Each row is where one point has got to under a steady rotation. How many steps took it there?
The counts run from 0 to 705.
[109 107 112 181 134 108 100 112 161 153 161  99  98 164 144 115 136 135
 110 139  98 110 149 198  98 175 125 123 176 151 123 142 126 162 113 130
 123  96]
268
[109 162 192 146 111 116 137 127 128 111 173 135 187 168 152 131 172  89
  94 109 127 161 107 136 104 145 118 144 125 137  98 138 173 136 122  94
 121 154]
401
[ 73  96 103 103 194 138 144  72 150 163 130 130 101 152 151 137 118 162
 140 130 128 105 109 119 110 152  99 147 150 141 106 136  94 111 136 168
 130 132]
124
[176 101 132  86 140 125 147 129  92 132 119 119 119 141 159 110  57 137
 123 118 107 118  72 162 167 131 140 105 140 136 110  82 128  92 130 135
 150 107]
464
[131 179 157 138  82 133 132 109 121  93  99  93 120 140  56 140 120 104
  99 103 155 146 131 144  99 106 111 137 152  98 146 173 137 137 111 118
 105 135]
100
[164  94  89 100 119 122 152  93 108 121  91  99 100 114  87 131  48 150
 117 108 142 116 128 162 136 117 136 104 148 106 150 157 107  84 126 128
 161  93]
442
[134 168 167  97 139 164 142 119 149  51 103 146 133 137 108 122 167 102
  84 136 101 159  80 109 110 152 108 128 154 159  81 164 140 116 128 103
  86 129]
571
[ 97 116 100 155 134 130 162  62 159 108 133 129 127 123 172 143 119 121
 111 122 113 136 124 114 110 172  82 137 138 144  95 195 152 122 151 143
  70 115]
102
[133  96 154 146 125 107  98 159 109 169 160 138 152 126 129 122 136 145
  85 119 175 130 131 144 161  82 126 112 115 119 137  76  96  85 141 103
 168 150]
61
[108 123 111 156 128 131  61 108 176 129  73 121 106 138 123 130  91 137
 143 118 147 128 177 129 111 100  74 118 157  79 168 111  90 121 143 142
 138 134]
435
[148 134 147 163 130 109 123  80 118 123 116 176 127  88  88 117  69 123
 108  73 127 172 130 147 110 169 102 100 126 157 166 159 125 116 150 118
 152 122]
192
[ 95  86 120 148 151 114 153  89 121 176 175  98 110 158 135 135 150 146
  87 128 145 122 144 161 108 176 141 149 175 164 102 167 105 112 142 136
 130 126]
599
[ 69 132 161 157 155 116 127  78 149 164 158 155 146 147 120 143 143 123
 116 106 176 156 138 122  89 167  93 148 144 151 146 166 111 126 168 136
 148 160]
519
[ 95  94 138 138 165 114 141  93  94 207 190 108 124 169 168 123 110 141
 108 126 145 129 111 151 126 171 154 141 156 183 125 126 110 126 139 147
 151 123]
49
[118 144 155  96 124 129 164  82  64 154 128 107 140 139 104 146  79  99
 142  94 172 144  94 119 124 133 156 154 125 139 158 144 132  95 135 134
 164 134]
533
[ 87 112 164 118 146 151 133 105 138 179 151 102 143 150 120 153 122 155
 110 116 211 137 147 115 112 110 120 159 175 123 123 153 107  96 141 128
 134 173]
445
[146 131 169 116 150 129  91 121  94 144 145 153 164 153 141 101  98 103
 125  94 136 170  98 156 120 141 145 134 140 128 173  93 127 143 137  83
 200 107]
619
[151 103 134  86 162 133 114 109 146 140 144 120 143 177 193 108  87 137
 131 126  89 117  79 156 143 148 135 131 175 127 111  66 144 129 118 131
 158 121]
465
[113 196 176 140  89 118 106 152  96 118 115 111 158 150 120 129 152  63
 122 123 163 130 125 129 126  82 120 131 115  96 140  91 142 121 120 117
 123 150]
78
[133 155 181  69 126 155 163  98  78 135 124 109 151 146 109 139  90 110
 130  95 186 154  87 101 126 116 144 157 131 120 135 141 131  92 127 118
 145 136]
218
[ 95 148 165 168 115 104 139 136 167 111 156 139 166 128 132 140 174  99
  83 121 157 130 129  99 107 110  86 129 118 129  82 153 161 100 137 114
  97 181]
87
[ 91 113 118 154 107 101 145 148 113 166 198  99 171 161 180 146 155 119
 103 136 135  85 109 149 129 112 144 135 105 113  71 110 157 111 118 130
 136 142]
71
[ 96 179 141 126 117 114 131  90  98 130 104 119 109 139  50 142 127 104
 137  98 163 141 138 138  87 132 129 141 133 123 162 179  97 110 117 123
 154 123]
196
[103  59  80 147 159 131 126 121 110 168 127 131 105 118 147 146 146 171
  95 135 161 108 146 144 156 113 125 103 111 142 129 122  74  84 153 140
 144  99]
45
[129 113 160  81 189 161 138  94 133 151 112 158 122 121 120 131 120 147
 108 120 128 173 107 111 122 175 115 133 154 165 124 149  85  94 155 129
 152 119]
689
[ 89  86 124 156 144 121  86  93 120 187 171 104 149 171 185 151 113 124
 134 139 174 131 135 157 116 114 129 136 142 120 146 104 105 123 142 145
 166 108]
290
[ 79 148 122 153 132 122  80  96 129 126 107 108 125 157  93 159 136 108
 145 136 170 125 158 156  86 104  97 142 147  89 177 127 106 140 119 135
 140 120]
195
[124 127 144 182 105 122 107 135 119 156 126  76  71 154 102 111 121 127
  99 141 162 125 179 168 144 117 130 110 167 144 159 137 100 110 142 149
 103 125]
590
[136 101 126 126 148  95 162 132 146 143 159 145 133 115 167 116  81 137
 125 115 119  81  84 123 150 110  95 108 127 124  74  90 146  81 122 139
 137 174]
551
[120 108  99 120 177 137 127  72 119 120  90 148  92 128 134 121 127 133
 150 123  88 138 114 149 126 191 114 111 139 170 142 141  74 128 149 146
 140  71]
37
[149 116 154  70 125 150 177 112  93 160 156 102 144 167 142 117  74 135
  98 118 153 148  88 132 133 145 160 137 167 146 114 141 145  98 126 128
 145 116]
459
[142  86 127  98 152 134 136 130 123 172 167 108 149 174 194 123 100 152
  97 137 129 122  99 170 139 145 151 130 161 146  98 107 136 121 133 122
 163  93]
700
[133  89 116 175 105 121 144 145 162 106 129 123 103 119 171 122 131 144
  78 144 111 113 134 138 149 120  89  87 140 148  76 117 138  87 146 151
  60 139]
573
